One vector is turned by the same rotation once a step. Each row is the vector after some number of steps, and that number follows the row.
The counts run from 0 to 636.
-168 46 342 -209 -164 -108 285 -92 -85 98 -238 -274 -47 -50 24 95 85
 -140 285 -102 -31 -274 -256 229 38 282 -10 -9 -222 39 -144 -352 303 -1
 -311 193 247 -> 363
3 2 136 -125 -618 144 -94 173 55 -60 182 -324 -101 -216 516 197 123 91
 95 -143 -328 -132 92 66 -242 64 -176 14 -34 -131 -98 -294 58 67 -53 262
 0 -> 619
-75 -40 279 -63 -180 -134 275 78 -4 88 -275 -249 223 113 202 49 -176
 -106 124 26 60 -412 116 -56 -206 240 99 136 -204 -109 -393 -116 143 133
 -136 267 496 -> 427
201 218 206 -452 -567 139 0 294 282 -130 -51 -265 -283 -292 174 220 -97
 -107 -32 83 -122 -181 1 107 39 83 68 139 34 277 -13 -172 18 119 129 172
 9 -> 94
172 -77 -212 -348 52 -123 557 196 -60 154 -6 -344 216 -148 78 174 -9
 -160 96 -23 -114 -224 -225 382 -88 -65 114 322 104 -154 -226 100 42 16
 30 -42 390 -> 39
-329 -139 -21 -65 -120 191 125 274 142 -52 -105 -291 90 -107 140 -81
 -256 -11 449 -283 136 -165 -108 447 -520 257 -14 158 -106 -145 -60 -103
 -50 35 169 -90 316 -> 391
-190 248 38 -270 -165 560 -6 295 30 39 -141 -315 62 42 85 -254 -319 19
 167 -229 208 -90 -157 210 -169 56 144 -72 -45 185 -340 -155 -26 196 164
 -30 365 -> 632
-34 -79 109 142 -494 -47 159 220 -77 -337 -2 -123 144 -140 142 68 -120
 -361 257 -347 152 168 28 267 -183 117 332 41 -110 -107 -203 -182 34 157
 137 -14 219 -> 537
-86 -160 -141 -229 -51 -200 125 5 76 169 71 -528 334 24 161 85 63 -222
 97 9 -271 -265 -142 316 8 239 137 292 -235 62 -145 -191 185 -99 -163
 148 302 -> 217
149 87 257 0 -461 28 -26 255 63 -40 -118 -224 24 85 465 87 59 -170 -125
 -345 -128 -54 85 93 -280 -28 82 220 -4 204 -448 97 -53 287 303 250 322 -> 67
132 86 460 -317 -131 -250 360 -66 127 -217 -65 -277 -96 99 308 233 -61
 147 309 -38 -122 -118 -37 162 -136 275 -318 59 -147 -135 -156 -202 208
 -195 47 183 204 -> 122
145 262 238 -183 -445 36 -243 183 -22 -310 55 -306 -104 -14 377 -62 -179
 -44 -4 -218 -159 -66 398 -8 -9 124 199 137 -71 136 -346 -144 -84 130
 352 -3 186 -> 201
48 216 255 -279 -374 321 -19 146 -28 -34 64 -265 -270 29 492 -128 17 38
 -64 -71 -70 -189 61 128 108 206 -2 -162 -98 286 -399 -277 65 243 79 8
 34 -> 587
-25 -45 -116 -321 -433 351 271 222 49 13 11 -164 69 -140 65 -55 29 -28
 131 -277 79 -92 -233 193 -303 16 286 -222 -93 -302 -179 -307 205 -164
 126 -12 277 -> 150
-86 71 109 -105 40 211 -142 272 62 100 -24 -350 -8 135 379 -221 -255 141
 360 -476 -154 -118 -158 265 -474 147 -126 123 82 -40 -151 -58 50 12 346
 -134 193 -> 594
29 -38 208 -9 -428 19 61 249 8 -136 156 -309 127 -230 -70 280 -314 -106
 352 -84 203 36 -40 143 -78 54 253 -273 29 152 -215 -473 48 277 -48 225
 139 -> 226
220 110 12 -277 -16 61 426 122 -93 53 -209 -230 93 70 109 133 42 -301
 211 99 48 -227 -112 504 -207 -17 44 323 -38 -61 -187 81 -167 340 -130
 -35 158 -> 141
-145 114 179 -187 -215 299 433 263 58 142 -169 -93 72 85 -52 -61 31 -69
 113 -257 231 -55 -405 388 -182 140 47 -170 -44 215 -430 -295 65 221 195
 127 350 -> 498
121 136 103 -112 -401 207 88 213 34 -379 403 -299 -120 -202 226 140 -194
 64 336 -30 -19 117 216 478 -145 112 -101 4 34 -47 -302 -302 -132 37 293
 -143 29 -> 55
-47 19 -55 -249 -21 185 -141 255 75 -58 132 -503 156 -59 46 -138 -346 32
 370 -422 -90 3 -81 269 -214 0 -66 406 162 42 -200 -27 57 -37 149 -138
 257 -> 595
204 154 118 -405 -131 200 336 83 -154 -14 11 -428 -44 234 140 -4 -77 -39
 15 221 -190 32 66 394 -63 -17 85 129 -130 365 -280 -212 -288 323 14 -67
 79 -> 275
32 72 474 -82 -161 125 260 69 -158 64 173 -237 47 -36 -124 79 24 122 343
 -168 152 -57 -85 185 222 237 -176 -118 63 102 -442 -409 111 160 -62 -69
 286 -> 541
41 159 -50 -231 -533 -111 -174 172 234 10 215 -289 14 -124 405 335 -44
 -146 156 -91 -362 118 -91 127 -191 -93 44 -94 2 13 -225 -377 155 105 13
 189 26 -> 372
376 228 438 -308 -163 284 273 221 -76 -38 -22 -384 85 54 186 121 -143
 146 150 -72 87 -29 -152 36 218 -45 -103 73 234 53 -217 76 163 245 -150
 150 483 -> 204
-97 198 240 -113 -168 368 50 152 19 140 -249 -283 68 243 262 -247 -123
 38 184 -251 71 -284 6 -30 -221 239 101 -67 -171 144 -379 -195 71 264 2
 63 354 -> 631
200 61 358 -303 -285 14 52 274 35 -223 -159 -304 -90 -184 293 153 -160
 -27 -42 -206 -198 -210 -98 -244 -283 47 118 -15 81 13 14 59 -155 -18
 380 15 353 -> 379
81 -58 67 -242 -262 -288 -181 218 -59 -139 82 -320 -267 -293 385 87 -106
 -207 122 -210 -312 -195 -41 -43 -30 214 307 -306 33 201 -104 -205 -6 63
 327 -76 43 -> 512
352 65 68 -528 -305 34 127 96 -269 223 267 -420 49 65 104 84 224 -143
 122 -12 -286 -177 159 155 33 90 243 279 99 134 -168 -120 -192 223 -158
 -217 150 -> 623
-22 84 198 -269 117 61 389 -18 49 -1 -310 -98 77 76 338 84 163 5 96 -274
 -88 -324 -219 433 -41 192 -145 7 -144 -107 -259 42 -4 -70 103 69 450 -> 636
272 199 298 -264 -63 154 244 99 -79 14 46 -386 -101 251 106 167 -70 51
 464 41 30 -208 -63 378 -279 120 5 69 56 8 27 -104 -196 317 -113 -148
 123 -> 97
100 204 205 -340 -620 119 172 350 172 -172 204 -292 -140 -268 202 130
 -119 -101 -71 198 35 89 40 116 22 46 73 23 27 202 -148 -252 -78 291 175
 173 35 -> 93
26 5 354 -108 -37 94 -217 -13 158 -84 165 -272 -18 -205 142 309 48 53
 502 -141 -225 -401 -13 230 140 273 -172 56 15 -244 -91 -211 181 -197
 -172 11 180 -> 438
-295 -119 30 -15 -27 -77 74 25 66 74 -92 -375 137 92 292 136 -43 75 285
 -128 -115 -135 -18 226 -230 288 -143 -186 -281 -75 -300 -388 118 -84
 -42 303 306 -> 79
197 -102 292 -329 -40 126 -184 275 -113 -114 -6 -529 -259 -165 38 -236
 -81 -95 241 -311 -146 -321 -109 54 -142 140 207 212 35 92 262 10 -78
 -73 250 -186 213 -> 310
-57 46 10 -57 -564 -203 96 244 98 -40 146 -231 51 -175 224 342 -322 -29
 386 185 81 85 66 66 -49 78 96 -32 39 80 -162 -359 73 337 84 293 141 -> 473
177 102 124 -328 -66 -146 223 -145 134 -231 -203 -109 171 -3 5 318 14
 -309 147 -131 -267 -210 82 473 -299 -74 -49 283 -101 -127 -491 -155 144
 -221 -94 124 172 -> 324
-34 183 141 -271 34 13 181 148 12 84 -118 -372 143 235 219 9 -99 -86 -59
 48 -160 -44 -126 415 127 167 196 44 -169 401 -387 -139 -155 261 78 116
 296 -> 72
-256 54 131 -221 -210 326 182 270 124 -90 -344 -272 -33 -252 -55 -78
 -297 -282 262 -114 224 -306 -417 307 -142 163 249 11 -130 48 132 -89 27
 42 48 51 257 -> 5
344 24 349 -371 -111 299 91 98 53 -119 243 -541 -60 -67 178 143 -84 323
 117 -86 10 -113 -206 116 171 -82 -328 79 100 -253 12 -54 224 -192 -44
 142 313 -> 305
138 -58 245 -151 -98 -97 261 -2 111 25 31 -126 103 -67 -42 256 45 -106
 -28 112 61 -514 193 80 108 325 32 61 -62 105 -593 -233 71 23 42 189 288 -> 46
96 82 358 -77 -467 6 -232 330 216 -8 -134 -370 -122 -109 307 224 -46
 -243 31 -82 -147 -198 -56 -18 -188 4 82 31 -13 319 -104 -96 114 210 73
 277 -53 -> 271
-78 98 -172 -156 -284 132 -66 202 107 -55 235 -344 273 -294 12 217 -209
 -93 306 -298 -190 169 -109 264 -88 14 353 -268 32 -65 -345 -470 91 -58
 -54 90 228 -> 328
-124 35 -75 -219 -491 27 -198 97 190 -5 241 -289 -19 -344 73 215 24 -225
 149 -70 -247 -225 -45 164 79 144 348 -33 -110 21 -195 -329 126 -167 -15
 157 134 -> 576
